(in the rows, 128 means zero)
One turn moves each row of this set onto another row. After a few examples, where does it send each row asked below?
q_667: [144 114 125 134 121 112 117 108 164 108  98  83 124 151 132 152 128 140
 106 126 132]
q_961: [146 138 114 141 112 116 112 105 135 106 117 119 116 164  98 128 125 130
  96 156 117]
q_629: [167 116 135 129  90 118 130  97 134 121 116 112 141 170 103 157 136 139
 120 137 135]
q_73: [132 133 132 114 117  94 113  86 135  97  88 119 139 165 107 144 120 141
 123 141 139]
q_175: [136 145 143 129  98 137 132  98 142 108 101 105 152 161 114 142 114 121
 111 156 107]
q_592: [130 123 130 137 111 119 135  75 168 130 117 121 129 164 123 152 118 135
 113 124 123]
q_103: [146 134 121 143 123 105 116 108 136 103 121 126 121 158 101 132 127 133
  85 153 122]
q_133: [158 115 150 129 118 105 137  94 116 106 121 117 147 166 123 157 130 127
 111 141 120]
q_301: [116 121 141 126 116 122 118 102 138  89  96 113 140 162 113 126 124 152
 113 148 140]
q_853: [138 119 128 128 108 114 116  59 147 114 118  95 132 153 136 140 127 135
 114 146 116]
q_506: [131 134 144 133 110 137 124  81 156  99 128 100 133 145 124 155 132 142
 102 127 119]
q_276: [149 123 128 135 125 113 126  99 170 106  89  86 126 161 125 153 119 135
 114 127 126]
q_610: [154 141 114 142 116 105 118 102 144 106 115 125 123 155  94 131 127 134
  92 151 128]
q_626: [122 136 137 124 108 124 103 111 147 117 103 118 133 166 105 133 122 137
 131 136 138]
q_993: [140 127 129 130  99 110 151  95 152 113  93 120 159 156 111 145 117 142
  93 149 133]
q_836: [134 123 139 133 105 128 126  77 157  98 124 100 133 149 119 161 134 153
  94 126 127]
q_901: [120 130 148 122 127 109 110 111 136  93 109 118 144 144 119 133 131 143
 107 139 142]
q_254: [130 121 116 125  80 122 124  98 131 124  96 104 141 164 118 146 122 139
 104 154 121]
q_9: [133 117 141 136 116 113 123  80 164 131 128 120 127 163 126 157 123 131
 108 124 118]
q_139: [153 135 149 129 108 103 120 105 155 123 118 113 161 139 115 141 128 120
  98 152 125]
q_661: [149 148 122 140 124 112 118 102 134  97 118 121 120 159  99 133 123 124
  95 154 116]
q_772: [163 137 138 130  99 127 129 103 134 122 124 112 145 156 110 150 132 121
 131 132 128]
q_287: [146 122 132 132 126 111 113 109 161 110  98  84 120 158 130 161 123 129
 112 124 120]
q_45: [137 115 123 134 127 112 123 101 154 104  92  84 121 160 138 151 120 134
 110 129 121]
q_577: [134 133 153 118 126 102 100  93 135  99  99 115 139 168 111 139 120 128
 126 149 124]
q_986: [144 121 133 138 125 122 120 107 169 106  98  80 127 153 132 142 124 134
 112 131 125]
q_71: [150 138 113 138 115 106 121  98 133  97 111 121 119 165  95 138 125 138
  89 152 122]
q_708: [137 125 145 123 112 105 104 109 158 115 103 124 140 164  99 139 129 145
 117 137 149]
q_695: [147 118 134 136 135 105 127 100 166 103  95  87 130 152 135 147 121 130
 109 130 124]
q_471: [147 126 136 119  97  94 120 101 135 113 108 114 150 150 110 170 131 139
  85 142 129]
q_162: [143 107 138 139 100 132 136 108 123 115 125 110 143 160 128 132 136 138
 114 147 129]
q_956: [140 140 111 143 118 115 128 103 138 100 113 126 121 161 100 126 121 134
  91 153 123]
q_53: [149 130 130 129 110 116 155  87 118 103 107 118 149 163 122 150 123 128
 122 137 124]
q_244: [145 125 132 126 113 104 119  59 153 114 120  99 138 142 133 142 130 134
 110 139 125]
q_44: [127 125 148 128 108 117 116 115 128 123 119 113 144 155 129 152 123 118
  97 148 106]
q_421: [150 119 133 135 107 116 145 106 132 114 124 118 154 141 124 135 138 138
 110 135 143]

q_626 goes to q_301
q_162 goes to q_53
And these:
q_9 goes to q_506
q_175 goes to q_254
q_287 goes to q_986
q_961 goes to q_956

One turn moves each row of this set onto another row. After a few examples, where does it send each row asked below?
q_176: [115 114 135 137 138 142 153 128 117 124 125 125 133 148 109 101 140 127
 128 130 152]
q_969: [106  94 130 128 132 154 140 130 119 107 149 129 138 113 140 138 160 116
 108 130 123]
q_981: [ 98 121 133 113 112 145 117 112 143 118 135 123 146 120 115 126 135 127
 107 135 116]
q_236: [125 100 117 108 113 130 127 128 113 117 125 111 127 114 138 128 133 126
 143 125 128]
q_812: [104 115 149 109 123 147 136 121 123 107 146 101 122 118 119 132 124 136
 133 130 123]
q_816: [112 122 137 130 118 155 123 130 133 112 146  99 115 116 108 129 124 128
 121 135 134]
q_243: [114 136 124 134 113 150 114 119 135 124 136 122 140 124 102 120 136 124
 104 140 129]
q_345: [115 109 120 138 134 137 146 120 138 115 146 143 163 114 124 140 145 127
 104 132 130]
q_373: [110 112 140 117 118 148 140 125 134 107 131 104 116 110 115 131 129 134
 137 158 144]
q_953: [115 100 132 142 141 135 162 125 117 103 153 131 142 116 131 136 147 134
 119 125 137]
q_424: [114 116 140 136 142 143 155 121 132 112 156 128 150 112 120 145 134 136
 116 134 133]
q_206: [124 120 122 133 131 141 134 133 140 146 123 131 141 139 113 108 136 123
 124 139 148]
q_534: [112  89 118 126 105 142 132 126 111  93 116 116 132 121 121 115 142 116
 109 124 139]
q_43: [109  94 130 132 136 151 159 128 114 114 152 118 146 127 127 142 157 122
 137 129 129]
q_820: [109 116 136 123 137 156 142 118 118 116 144 136 163 118 120 140 154 119
 109 136 120]
q_197: [ 98 123 135 123 115 149 125 114 148 111 131 124 132 115 107 124 140 130
 113 162 140]
q_846: [125 127 111 137 114 141 131 116 116 130 127 121 152 142 100 120 142 124
 134 135 141]
q_890: [112 122 131 129 114 145 118 121 140 132 143 120 138 126 111 121 124 139
 104 159 129]
q_586: [118 121 139 126 142 156 146 128 115 126 157 121 142 115 123 148 144 127
 131 138 125]
q_768: [125 101 114 142 133 129 156 125 126 123 148 134 156 120 129 141 144 131
 132 129 136]
q_742: [113  96 132 124 132 144 144 130 116 108 109 133 135 133 123  99 140 120
 105 127 149]
q_925: [111 103 140 124 116 145 128 131 133 116 143 101 116 117 121 126 115 141
 114 155 134]
q_48: [108 116 137 126 132 151 127 132 152 129 128 126 131 128 114 110 130 124
 100 138 140]
q_553: [110 103 145 122 134 153 143 141 141 119 131 107 117 124 117 120 119 127
 124 135 146]
q_490: [114 124 111 133 109 136 129 116 140 131 124 130 141 128 109 120 151 129
 133 161 145]
q_299: [125  96 116 122 108 145 125 139 125 108 129  98 118 114 126 130 127 119
 130 131 139]
q_194: [126 105 119 122 134 148 131 137 120 127 146 126 140 105 142 146 149 120
 125 136 122]
q_520: [100 113 134 134 123 135 147 110 112 115 145 118 135 148 113 114 155 133
 139 122 130]
q_643: [120 100 114 127 128 147 146 125 120 128 137 132 166 124 125 144 156 115
 131 134 125]
q_944: [132 107 122 130 136 134 149 132 129 120 147 126 148 103 134 150 130 132
 127 133 134]
q_59: [112  82 120 129 109 131 142 124 103 103 118 122 136 133 126 106 140 132
 113 143 141]
q_907: [123  90 124 115 126 141 138 144 128 120 110 117 129 122 129 115 122 119
 127 131 150]
q_947: [117 122 120 139 115 134 133 115 125 137 137 122 149 145 104 113 136 140
 124 157 137]
q_264: [104 100 123 118 112 133 127 115 109 103 126 130 136 128 135 110 156 124
 110 120 126]
q_363: [111 109 125 138 115 143 150 116 101 101 128 115 139 143 103 112 148 123
 131 123 142]
q_713: [115 119 111 124 112 132 127 114 135 141 136 121 151 137 114 128 142 126
 145 133 126]
q_636: [111 105 125 140 116 133 150 113 105 116 130 123 146 150 108 104 147 138
 123 144 142]
q_971: [105 104 126 125 114 139 140 117 109  93 114 131 126 122 124 108 157 127
 116 148 148]
q_392: [121  98 117 113 109 138 134 129 119 106 111 117 123 107 131 124 136 128
 133 154 147]
q_941: [109 118 125 139 120 136 152 114 115 113 130 123 129 137 110 110 158 135
 143 152 151]
q_60: [123  99 124 132 135 134 144 129 124 105 143 139 147 101 140 139 142 128
 103 129 132]
q_579: [119  81 125 121 111 135 135 136 117 110 126 103 122 118 131 119 121 134
 124 147 140]

q_176 goes to q_206
q_643 goes to q_820
And these:
q_490 goes to q_197
q_363 goes to q_846
q_424 goes to q_944
q_264 goes to q_520
q_636 goes to q_947

One turn moves each row of this set onto another row. After a few examples, where does it send each row asked below?
q_347: [134 133 129 135 137 115 143 133 113 126 142 107 143 129 139 116 121 142
 132 128 118 114 102 126 153 109 134 122 115 119 141 123 141 144 102 144
 130 167 127 127 125 109 137 113 143]
q_905: [139 150 142 122 101  98 144 140 104 116 129 122 140 124 115 124 146 129
 116 140 127 127 124 135 150 115 119 118 139 137 140 113 135 129 101 127
 131 135  95 147 141 128 113 115 117]
q_920: [119 141 124 133 136 139 127 140  98 154 151 122 123 112 123 125 167 134
 140  97 103 123 103 128 121 113 135 107 109 114 140 118 135 166 125 123
 126 133 123 143 136 118 122 113 125]
q_444: [122 111 132 115 150 115 141 143 113 137 125 133 141 145 133 125 153 127
 119 115 122 114 135 130 133 114 126 119 121 121 150 107 121 154 133 137
 121 175 109 132 148 125 112 124 139]
q_726: [125 144 117 144 118 136 154 158 111 150 140 112 146 119 140 120 164 113
 125 123 113 135 103 127 143 111 122 127 120 122 128 114 125 157 108 111
 135 137  92 143 138 115 126 114 119]
q_360: [139 136 122 121 128 117 120 143 113 130 128 142 137 110 125 134 155 145
 125 126 109 107 113 137 143 108 125 117 110 112 122 126 103 128 109 121
 119 148 130 145 141 114 164 133 118]
q_620: [114 134 105 137 105 129 121 137 107 128 128 114 138 119 123 116 160 125
 129 103 127 113  99 128 116 105 134 130 117 117 140 130 127 149  99 145
 109 158 113 117 126 126 138 111 132]
q_994: [121 135 139 115 125 114 123 134 117 131 139 127 137 129 131 116 143 115
 126 118 116 146 117 141 114 121 140 115  96 116 155 114 116 137 127 128
 110 158 139 148 128 127 122 145 130]
q_485: [125 140 136 117 136 120 126 138 121 133 145 126 149 114 116 123 141 116
 124  99 130 137  92 127 135 104 142 111 124 128 138 155 138 160 117 145
 127 154 108 136 130 105 126 113 112]
q_731: [105 153 114 128 125 113 139 151 135 142 122 137 151 124 132 129 165 133
 106 120 118 131 133 135 122 112 114 112 114 113 125 118 144 149 125 128
 117 137 106 156 126 106 124 142 124]
q_402: [113 131 117 114 121 113 125 142 126 134 130 106 119 118 124 138 158 116
 126 107 125 125 113 118 138 101 133  96 132 112 143 110 149 169 100 105
 113 143 118 155 139 113 122 132 116]
q_207: [120 130 115 136 146 132 147 135 119 131 127 132 151 117 123 144 153 137
 139 109 111 130 115 134 137 126 115  96 123 149 156 129 140 113 123 121
 126 150 121 143 130 123 122 127 138]
q_472: [130 135 138 125 123 115 130 132 125 138 129 131 136 115 109 112 153 151
 114 122 104 102 123 140 150 131 115 127 125  99 129 135 138 144 117 129
 108 127 122 125 136 123 117 112 121]
q_999: [115 135 125 116 146 127 150 147 125 136 131 117 136 131 118 150 149 146
 126 106 130 120 119 138 129 122 137 128 128 128 150  96 120 139  96 127
 140 154 112 112 124 123 127 132 133]
q_106: [129 140 111 116 121 116 130 126 110 122 124 125 131 135 108 144 132 113
 118 130 117 114 127 125 150 129 137 118 122 110 135 137 131 132 119 120
 125 150 116 143 116 127 139 115 133]
q_723: [119  94 127 128 134 118 115 140 115 119 117 135 123 122 127 129 150 135
 116 112 114 126 109 149 133 125 133 113 118 129 156 121 154 129 101 128
 111 151 122 126 143 130 118 140 134]
q_38: [127 138 135 130 136 117 140 144 115 147 131 149 131 124 135 116 137 139
 124 135 120 103 127 135 129  91 138 111  95 118 126  95 134 145 114 109
 112 152 122 152 134 127 109 133 111]
q_204: [118 141 141 124 137 102 149 152 108 129 143 116 146 116 131 125 149 137
 101 133 124 136 123 148 121 110 109 125 135 131 140 107 153 138 117 121
 129 143 105 124 161 120 108 124 118]
q_715: [123 119 142 132 121 134 152 130 104 138 133 110 141 110 119 122 158 120
 126 109 140 112 100 125 146 101 123 119 130 121 125 113 112 135  96 112
 136 140 101 130 138 132 139 118 112]
q_85: [145 140 151 130 115 113 136 133 113 130 127 135 134 126 139 115 126 143
 131 138  95 107 107 134 135 122 138 121 111 128 132 115 138 137 111 147
 132 137 105 133 128 120 126  99 122]
q_741: [124 146 136 123 100 119 142 129 125 121 133 116 142 111 119 128 142 141
 138 119 112 115 127 125 130 103 118 120 142 127 146 117 121 127 107 141
  99 143 136 141 137 111 113 124 108]
q_612: [131 135 131 130 124 108 114 125 131 151 140 132 126 112 113 133 157 130
 123 125 123 116 119 143 122  86 115 115 130 131 127 124 116 117 114 119
 100 150  95 133 147 127 131 126 118]
q_544: [118 128 134 117 116 119 120 141 104 135 120 131 127 108 120 136 138 141
 125 114 115 120 121 148 102 108 133 118 135 138 123 106 130 128 134 148
 125 127 104 140 144 114 113 121 131]
q_223: [130 125 134 141 138 111 142 148 123 117 141 121 140 108 136 130 138 133
 142 126 119 133  89 139 127 106 134 102  96 150 144 103 123 126 102 125
 114 148 105 147 118 136 115 129 138]
q_541: [136 130 142 130 117 120 118 159  99 130 150 142 144 117 125 126 148 105
 115 123 115 132 130 122 152 116 115 113  96 135 149 135 137 147 109 115
 131 155 119 149 140 120 138 124 128]
q_167: [123 130 118 136 109 104 136 161 112 145 139 121 127 126 142 110 148 135
 125 122 111 111 102 131 122  93 143 123 115 111 132 101 146 157  88 119
 118 162 101 157 129 118 113 124 124]
q_783: [121 127 136 131 124 102 128 147 138 124 145 139 130  99 117 131 144 139
 135 110 111 120  96 125 116  95 131 103 116 149 121 112 144 136  90 121
 137 142  97 127 135 115 120 116 136]
q_341: [128 155 119 109 133 116 128 149 123 127 152 143 124 103 122 130 145 129
  98 114 136 122 106 131 115 128 124 110 117 129 134 116 153 157 102 140
 123 152 124 153 143 108 118 123 118]
q_699: [116 132 122 112 131 109 132 140 137 141 119 106 146  99 115 126 150 138
 121 102 138 114  96 144 125 134 122  95 126 131 135 117 124 144 116 112
 127 141 107 131 134 134 131 114 147]
q_965: [140 114 145 125 142 106 127 161 106 130 126 123 147 113 140 117 154 112
 116 119 122 123 103 142 139 132 109 114 105 129 146 119 141 130 106 105
 128 145 101 146 130 144 128 130 129]

q_38 goes to q_541
q_965 goes to q_85
q_620 goes to q_699
And these:
q_741 goes to q_402
q_485 goes to q_999

One turn moves each row of this set onto another row. After a few examples, where does it send each row asked below?
q_575: [110 117 135 145 118 100 143 124 136 124 127 112 122 118 128 131 135 129
 154]
q_24: [128 116 126 121 130 118 126 119 130 137 103 133 132 122 139 130 150 140
 108]
q_833: [ 96 115 144 134 127 129 105 132 118 133 128 132 142 136 140 134 136 146
 153]
q_979: [119 112 119 109 113 124 116 104 140 134 125 120 121 118 128 123 128 137
 112]
q_501: [106 135 133 129 138  92 118 119 132 130 116 114 136 128 141 114 115 138
 131]
q_361: [115 116 138 118 141 117 122 110 128 145 117 112 109 120 131 138 117 113
 136]
q_787: [101 111 127 154 136 126 119 125 115 111 102 122 146 125 134 128 139 118
 149]
q_511: [102 125 126 120 148 117 121 130 139 113 120 102 131 109 123 124 145 133
 132]
q_94: [121 115 124 149 127 127 112  93 113 147 120 121 122 125 140 118 134 125
 130]
q_497: [122 106 134 108 125 126 114 134 138 125 122 126 133 134 116 152 125 138
 144]
q_918: [114 128 131 130 132 131 124 114 102 143 137 110 116 117 121 136 122 127
 125]
q_564: [115 113 117 147 149 114 118 107 123 138 108 128 128 132 138 136 136 106
 132]
q_134: [113 107 131 141 128 131 106 120 112 132 111 131 129 124 132 121 165 129
 147]
q_228: [128 130 116 122 127 135 139 115 110 117 111 123 139 125 131 133 135 115
 114]
q_258: [126 128 130 129 132  87 121 113 117 122 123 118 144 105 132 124 143 113
 141]
q_72: [115 116 122 112 122 122 114 114 129 120 124 122 137 140 144 150 112 121
 115]
q_952: [123 121 120 120 108 131 118 121 137 123 147 118 138 114 114 130 119 139
 138]
q_608: [128 129 132 133 110 123 118 139 127 115 144 137 153 128 130 123 133 122
 141]
q_166: [103 124 142 113 131 127  99 120 106 128 149 121 143 121 136 137 127 123
 133]
q_10: [104 112 119 130 136 106 119 106 151 118 143 119 138 125 145 119 142 122
 143]
q_568: [113 115 140 100 142 124 117 109 118 131 136 112 140 110 128 130 118 124
 156]
q_417: [ 94 113 135 124 129 124 120 122 114 115 128 126 150 131 133 110 120 129
 163]
q_446: [133 125 137 142 116 138 137 109 127 125 105 127 142 132 132 112 124 133
 141]
q_416: [135 107 140 117 119 129 108 114 137 120 120 139 146 131 123 113 140 122
 153]
q_460: [130 126 144 144 119 118 122 138 129 123 111 136 147 130 152 130 142 133
 125]

q_501 goes to q_575
q_166 goes to q_94
q_952 goes to q_24
And these:
q_417 goes to q_361
q_72 goes to q_446

One turn moves each row of this set onto another row. After a few examples, where does it send each row asked below?
q_469: [ 90 113 162 126 134 159 139 102 120 122 137 131 133 140]
q_420: [100 106 148 128 124 156 109 116 137 129 154 128 145 137]
q_879: [ 96 109 131 116 143 138 127 105 106 154 127 134 111 147]
q_977: [ 84 116 150 118 136 152 136 127 116 142 154 124 125 144]
q_316: [102 107 135 123 106 155 126  89 106 126 136 129 143 147]
q_277: [115  94 147 104 121 138 131 103  98 140 134 135 141 145]
q_255: [102 109 160 108 132 141 133 103 106 135 136 145 112 136]
q_328: [119  99 139 135 127 167 150 109 114 142 141 157 147 129]
q_476: [ 87 119 160 131 113 163 130  97 118 133 131 139 134 131]
q_744: [105  99 138 135 146 158 148 126 124 132 154 138 137 136]
q_495: [111  93 150 105 124 147 138 100  98 142 131 133 141 149]
q_934: [ 93 105 143 109 148 160 116 121  97 141 120 128 133 130]
q_916: [114 101 127 150 141 159 127 109 122 161 149 147 136 127]
q_303: [104 107 132 128 115 172 128 115  86 157 134 146 140 124]
q_278: [112 105 123 124 114 150 108 109 133 161 134 143 127 129]
q_885: [102  92 137 147 140 162 112 115 119 143 138 128 151 121]
q_480: [104 110 137 125 126 166 112 130 131 152 138 124 153 137]
q_704: [ 93 114 162 126 108 166 126  94 117 136 134 142 131 132]
q_990: [111  99 129 126 131 143 100  94 127 140 127 138 131 140]
q_797: [105 101 137 134 122 142 117  97 133 125 154 132 128 133]
q_900: [109  98 138 142 130 170 136 104  99 155 128 143 152 125]
q_456: [ 83 108 138 107 119 160 126 121 121 135 143 139 120 116]
q_847: [ 91 111 144 112 145 147 120 126 103 143 122 124 123 140]
q_678: [114 101 136 130 147 137 112  97 106 136 132 126 129 147]
q_524: [113  99 121 128 128 162 134 129 130 155 152 149 135 126]
q_754: [101 107 173 113 129 147 135 111 110 147 128 145 131 130]
q_974: [112 116 128 133 134 144 134 102 117 162 145 141 112 147]
q_389: [103 103 120 130 126 157 101 114  99 150 129 141 122 123]
q_627: [103 100 135 130 125 149 129  93 125 124 163 140 125 127]
q_599: [108 116 124 125 129 177 122 130 114 158 134 133 148 135]
q_503: [105 110 121 119 132 152 136 125 105 139 146 151 107 136]
q_178: [114  97 140 132 153 149 119  92 101 130 140 131 138 141]
q_376: [ 92  98 144 122 118 156 117  96 115 124 132 118 149 136]
q_374: [108 114 121 144 143 169 120 117 101 161 138 139 134 137]
q_607: [105  94 142 105 116 139 111  98 101 139 132 133 128 132]
q_296: [120 109 127 141 132 155 137 106 119 166 152 149 127 132]
q_459: [106 105 139 121 108 159 130  84 106 129 134 135 137 149]
q_802: [ 98 101 173 111 123 155 134 110 109 149 130 139 136 131]
q_450: [115 108 134 120 112 169 141 120 101 143 146 160 134 128]
q_235: [115 119 133 144 145 170 132 115 106 161 143 136 141 143]
q_668: [ 83 112 145 115 120 153 125 127 131 132 145 129 123 126]
q_538: [114 104 119 122 116 162 127 121 127 164 143 147 135 124]
q_425: [105 121 141 134 146 160 137 124 115 153 148 124 137 155]
q_375: [106 112 115 122 130 172 125 137 109 154 143 141 135 136]

q_538 goes to q_599
q_389 goes to q_885
q_375 goes to q_374
And these:
q_456 goes to q_934
q_303 goes to q_900
q_255 goes to q_607
q_974 goes to q_278
q_879 goes to q_990
q_459 goes to q_704
q_277 goes to q_316
q_797 goes to q_668

